In the data rows, the value 128 means zero.
Some points, one per row:
[140 113 183  92 170 156  53 118 117  64  50 110]
[105 136 109 137 107 132 135 132 131 136 163 136]
[149 127 126 113 139 114 136 132 116 140 133 111]
[118 138 170 112 114 128 107 145 141  84 107 119]
[ 98 141 122 122 131 103 118 110 130 124 175 133]
[145 114 108 159 116 137 134 161 131 118  88 125]
[ 80 150 101 137  93 132 181 141 130 117 196 155]
[101  99 122 128 136 144 101 102 116 108  98 108]
[ 61 135 132  70 169  94  91  81 129 149 222 146]
[105 111 131 150  80 121 146 188 100 107 130 118]
[128 114 187  73 177 114  68 118 124  93  32 134]
[127 103 143 148 141 119 174  92  97 255 116 168]
[ 81 156 136  83 148  89  84 112 119 108 224 135]
18 more points follow, each with its number after it:
[144 136 109 150 125 136 134 117 136 132 119 125] 0
[137 135 118 131 131 131 129 121 133 125 124 127] 1
[132 175 101 200  37 130 225 219  85 165 198 123] 2
[108 110 129 124 146 131 120 107 123 122 125 118] 3
[138 129 124 108 141 128 145 136 119 149 129 112] 4
[105  89 136 126 144 157 106  94 122 125 106 126] 5
[ 95  44 115 103 157 156  73 103 129  90 102 124] 6
[122 105 119 135 130 136 103 121 137 117 119 129] 7
[151 110 106 134 138 149 142 137 128 186  99 138] 8
[156 161 185 135  89 107 151 122 202  94 110 119] 9
[145 113 115 137 136 124 135 119 125 190 105 156] 10
[129 135 125 122 139 110 150 137 106 147 124 113] 11
[ 99 143 116 137 107 130 140 133 128 130 172 147] 12
[ 86 149 110 141  57 122 146 128 142 134 184 149] 13
[169 149 105 141 139 141 125 116 144 114  99 124] 14
[138 136 114 139 122 137 128 126 137 124 121 123] 15
[146 131 119 125 132 124 140 146  93 131 125 111] 16
[111 115 137 131 135 146 125 113 111 123 115 125] 17
Which of these numbered points is nearest to each point below by angle, seen from the average point of the first points? Its number follows each.
[155 129 120 120 139 121 154 143 103 134 139 108] > 16
[ 96 140 134 120 135 114 109 124 127 117 181 125] > 12
[134 157 109 155  82 116 179 176 111 144 171 123] > 2
[127 128 177 118 119 136 115 120 141  70 109 114] > 9
[122 143 161 125 131 131 112 133 141  92 127 113] > 9
[178 174 113  87 188  90 177 146  37 204 135 111] > 11
[134 106 126 136 134 138 145 115 135 182 122 148] > 10
[124  92 123 111 158 141 164 131 120 247 101 172] > 10
[149 151 160 121 123 108 133 151 160  95  92 159] > 9
[148 136 147 127 116 117 132 129 154 100 110 132] > 9
